One turning vector, and how many ticks it has turned
The counts run from 0 to 424.
[126 149  70  91 116 121 153 144 113 166 105 180  94 168 151 112 121 143
  78 135 142 147 114 139 145 101 111 155  88 162 122  95 180 125 163 121
  92 150 112 148 114 128 117  96 112 110 100 140 110 149 163 187 149 164
 150 147 128  86 124 142  98 121 152 107 179  88 139 123 128] : 50
[151 142 118 123 121 126 153 118 159 146 128 140 111 126 135 144 158 147
  74 134 136 113 155  92 155 107 185 122  78 163 140 130 102  92  96 129
 169 139 103 128 116 158 134 123 152  68 105 142  92 123 181 180 119 128
 101 120  91 131 135 148 109 139 167  94 153  88  81 137 155] : 80
[138 127 147 155  75 133 112 104 132 126 166 144 129 104  97 139 154 112
 127 106 120 129 134 139 184  95 160 140 155 141 126 111 184 144 176 128
 140 104 127 184 111  73 114 139 120 145  97 148 136 156 168 178 126  85
 127 149 126 143 184 154 153  92 158  95 114 159 124 146 129] : 244
[126 130 128  99 105 163 153 105 133 143 162 152 146 115  44 138 137 138
 101 136  99 133 114 148 152  91 130 133 192 148 146  93 170 154 161 118
 127 112 118 153  82  88 104 117  87 161 112 137  95 170 144 149 109  86
 140 125 125 152 162 166 124 106 153  86 145 156 130  97 115] : 232
[133 104 160 158 166 124 174 116 137 122 123 143 133 105  74 136 125 127
 118 148  99 128 147 138 139 109 173 100  77 142 131 159 134 139 132 119
 160 135  99 125  99 150 127 100 103 147  99 152  71 161 128 130  95 133
 105 167 125 175 135 153 142 123 147  69 139 118  79  65 122] : 306
[122 126 127 112 147 153 147 112 106 140 133 177 145 151 137 120 121 184
 106 131 148  82 109 115 118 131  70 156 174 148 131 148  94 104  70 142
 125 149 140  96 151 195 165 135 122  89 167  97 134  91 128  90 147 177
 134 110 115  94  94 136  80 156  97 117 135 113  98 128 165] : 94
[143 109 112 137 187 116 171 104 121 124 100 178 105 135 141 134 109 167
 134 164 151 124 105 163 125 160 125 101  82 136 103 182 141 153 132  99
 120 162  98 106 111 198 136 113 117  94 149 143 100 106 122 107 118 165
 138 157 127 115  96 105 123 152 124  89 133  95  83  60 122] : 308
[128  57 191 166 176 140 138 116 132 103 127 137 166 111  99 114 115 122
 162 156 123 124 119 137 108 146  87 128 130  77 144 187  99 137 126 127
 134  80 143 123 111 171 129 116  93 171  95 151 135 127 101 117 139 130
  85 155 143 173 136 142 113 114 120 145 113 120 132 137 167] : 298
[137  97 143 158  93 126  98  92 124 111 139 136 138 124 126 118 129 107
 147 130 158 144 106 144 158 127 108 152 166  85 133 114 181 128 171 122
  89  87 149 172 110 100 115 141 111 146  97 145 164 128 158 183 157  94
 148 135 138 112 179 114 115  99 155 159 114 131 180 177 172] : 151
[131 100 127 126 137 154 130  95 131  94 110 162 132 129  97 136  90 156
 155 145 139 135  60 181 121 168 102 129 215  83 128 152 171 163 138 130
 105 115 144 118 104 124 121 150  80 152 139 159 111 118  92 120 122 101
 153 127 135 115 142  89 112 131 121 146 106 153 176  92 126] : 132
[137 160  74  90 104 131 142 126 107 147 131 195 101 164 140 125 123 158
  95 115 136 141 102 174 162 107 125 147 119 154  91 115 206 139 170 118
 110 157 118 163 123 114 127 115 103 100 129 144 104 150 163 155 127 163
 171 160 121  96 122 134 116 132 135  80 146 127 121 106 108] : 142
[120 126 107 106 141 145 168 143 110 163 118 171 130 155 136 102 133 147
  83 122 130 102 132  93 115  97  93 164 104 166 135 141  95  92  97 146
 139 135 131 112 143 186 151 100 119 118 116  90 123 128 139 116 157 196
 113 126 113 121  91 181  73 140 112  99 168  91  89 141 159] : 191
[116 125 125 122 160 136 183 137  92 157 128 182 145 153 120 103 110 129
 108 123 123  87 141 105 124  84 100 153  90 176 114 154  91 108 110 130
 134 141 119 117 136 179 156  92 125 134 121 102 113 122 128 110 134 189
 112 150 126 142  90 171 109 130 113  77 155 112  63 117 144] : 197
[149 107 154 123 115 181 101  98 142  83 136 158 144 127 134 157 126 158
 127 120 141 108 121 128 106 171 104 149 176  42 113 181 103 125  91 157
 149 108 142 116 133 144 118 142 109 104 137 168 118 125 133 154 120 108
  96 101 128 135 162  95 110 130 122 158  84 147 169 181 172] : 267
[152 162 105  72 110 163 139 130 137 132 130 174 120 150 142 163 137 159
  78  95 117  97 154 106 128 106 142 158  99 120 106 148 119 101 105 153
 179 150 109 127 131 131 119 101 107  71 120 155  67 157 160 157 111 156
  80 111 121 143 122 147 123 149 143  84 128 141 109 156 129] : 270
[125 112 159 150 153 144 163 121 124 134 148 155 164 117  80 117 130 119
 114 132  93 103 161 124 147  83 145 140  91 170 122 156 108 120 136 127
 165 122 122 136 126 144 140  91 108 157  89 111 102 158 133  98 115 167
  97 163 133 191 119 193 145 117 111  69 138 131  65 101 131] : 202
[133  80 149 164 179 135 148 119 130 104  92 148 131 138 148 102  80 135
 157 166 154 144  96 149  98 164  72 125 130  74 119 203 109 136 136 125
 113 106 138 125 122 173 131 104 118 151 115 155 134 116  98 138 142 155
 119 151 144 132 115  94  92 127 134 160 121  83 165 134 162] : 395
[125  94 125 179 142 140 183 131 157 128 126 118 126 102  88  87 120  93
 102 141 118 147 136 154 163 105 169 116 128 174 148 146 139 121 142 152
 191 101 136 164 125 121 132 102 115 171  96 137  92 134 124 145 147 128
 109 157 118 168 130 170 144 138 136  85 139 120  85 110 118] : 116
[136 134  90 116 114 132 133 102 105 149 122 184 120 165 186 115 110 138
 128 115 189 134 111 144 149 134  77 167 109 125  60 124 136 104 149 129
  95 132 122 176 135 127 119  99 150 120 128 128 157 109 156 186 170 154
 145 124 160  82 105 101  89 115 172 129 144  92 137 153 155] : 155
[129  81 162 157 104 147  99  91 123 118 150 137 142 117 139 133 118 120
 146 138 160 138 110 134 152 136  95 153 161  85 113 136 132 114 153 123
 105  89 140 165 119 108 115 136 140 159 107 154 160 114 152 191 158  86
 123 117 159 121 174 103 116  89 160 170  97 122 177 182 183] : 157
[162  89 183 169 130 130 103  88 165  96 146 115 143  94 120 153 156 147
 120 140 144 116 151 107 147 138 176 119 126  98 162 152 109 123 104 137
 148  88 112 120 113 161 131 158 141  86 115 163 124 118 164 169 117  87
  97 111  90 156 189 129 123 108 152 149 107 119 128 161 184] : 78
[147 111 162 172  93 157 113  75 155 120 153 118 138  99 113 144 143 114
 116 107 133 137 148 145 183 126 194 131 161 145 123 130 142 118 136 143
 180 106 130 183 112  97 127 159 141 127 114 157 117 135 166 173 126  77
 122 135 109 143 177 136 148 107 171 109  93 149 112 154 144] : 348
[127  83 172 186 178 129 140 102 107 107 126 165 149 131 125  99 104 145
 181 154 144  99 102 151 128 154 105 127 140 107 114 200 129 145 117 112
 111 117 143 127 140 197 162 140 133 149 152 117 149  95 104  81 133 155
 142 166 125 135 111 112 122 132  92 121  98 132  95 101 144] : 205
[124 131  80  97 153 149 174 116 119 116 101 185  99 161 135 127  80 151
 118 135 145 141  97 181 120 151 104 127 120 122  65 181 171 139 143 139
 151 162 116 137 130 141 114  92  95 136 135 155  69 136 108 129 116 167
 134 154 144 124  83 107 119 159 145  83 127 121 107  85  93] : 32
[149 118 133 136 129 115 152 115 137 150 131 148 138 116  69 133 168 151
  95 147 105 125 132 122 150  93 167 119 107 157 185  99 177 149 167  94
 111 115 110 135  84 140 128 135 107 117  99 142  95 167 164 171 105 113
 137 149  95 142 185 181 122 107 147 106 163 128 112  93 142] : 416
[119  75 132 198 163 116 142 120 132 113 104 153 128 126 146  82 102 135
 157 139 154 130 101 186 148 156 117 136 153 139 120 182 142 126 114 138
 128 124 169 145 157 177 176 139 120 155 147 119 156  87  99  96 177 163
 158 175 109  98 110 104 136 133  92 131  92 119 109 117 128] : 113
[132 128  80  99 120 120 132 111 100 153 101 183 105 168 164 105 116 162
 113 140 180 144  89 149 135 132  77 144 121 116 120 105 179 125 165 110
  61 138 129 142 116 133 118 106 114 112 116 134 133 134 144 176 167 166
 171 139 141  75 123 110  84 120 141 138 159  94 155 124 153] : 51
[152  85 149 176 108 155  96  93 168  95 141 127 135 113 137 125 131 138
 126 126 175 134 113 157 155 152 154 142 205  96 125 149 123 113 102 166
 158  98 149 160 127 117 134 159 147 115 127 159 134  94 147 165 148  83
 122 104 105 114 173  99 121 116 150 156  82 148 155 174 156] : 353
[131 113 153 138 135 157 109 107 114  99 152 181 150 136 138 126 124 172
 135 118 138  78 106 151 147 148 103 149 202 102 135 160 142 145  85 140
 134 122 177 115 153 180 166 161 117 103 169 118 150  95 131  71 138 149
 148 132  94 107 118 138 123 137  84 126  84 166 122 154 151] : 3
[128 141 103 101 118 143 131  96  85 134 149 195 124 157 123 135 106 181
 126 127 148 123  80 165 156 138  70 145 185 124  98 124 180 163 138 117
  74 154 136 132 117 134 134 134 112 119 165 124 136 117 131 115 133 130
 184 138 150  70 119 101 106 126 133 102 119 137 130  90 121] : 235
[145  95 151 177  93 140 104  82 141 119 152 138 133 109 137 124 136 116
 143 110 151 134 117 152 182 141 138 142 176 112 116 130 171 127 156 136
 120 101 157 188 132  99 124 155 139 133 113 156 171 122 156 171 148  88
 148 134 122 128 191 103 135  98 148 152  94 141 153 168 164] : 249
[146 152  80 110 107 167 153 116 156 140 122 137  96 140 152 124 113 139
  72 107 158 126 135 149 162 112 150 147 145 169  96 128 116  80  91 175
 189 146 117 156 131 115 122 103 146  90 132 142  77 111 146 182 145 143
 116 101 119 114 108 127 110 144 164  83 141 111 102 156 127] : 356
[137 105 127 156 113 128 107  87 133 112 134 149 119 137 184 121 107 128
 139 118 189 138 105 166 153 152 106 149 163 102  89 149 133 103 120 143
 111 119 147 176 148 124 134 134 152 122 137 154 162  87 147 182 173 118
 149 113 137  86 134  69 114 120 153 149  97 108 148 175 178] : 254
[119  87 178 136 130 167 116 113 125 114 153 150 184 114  76 126 140 155
 136 134 112  79 120 115 124 122 101 149 191 106 182 145  99 133  92 145
 135  86 162 100 120 164 151 148 108 147 126 121 144 122 123  96 131 115
 110 122 107 162 155 170 103 119  96 145 108 151 133 153 180] : 96
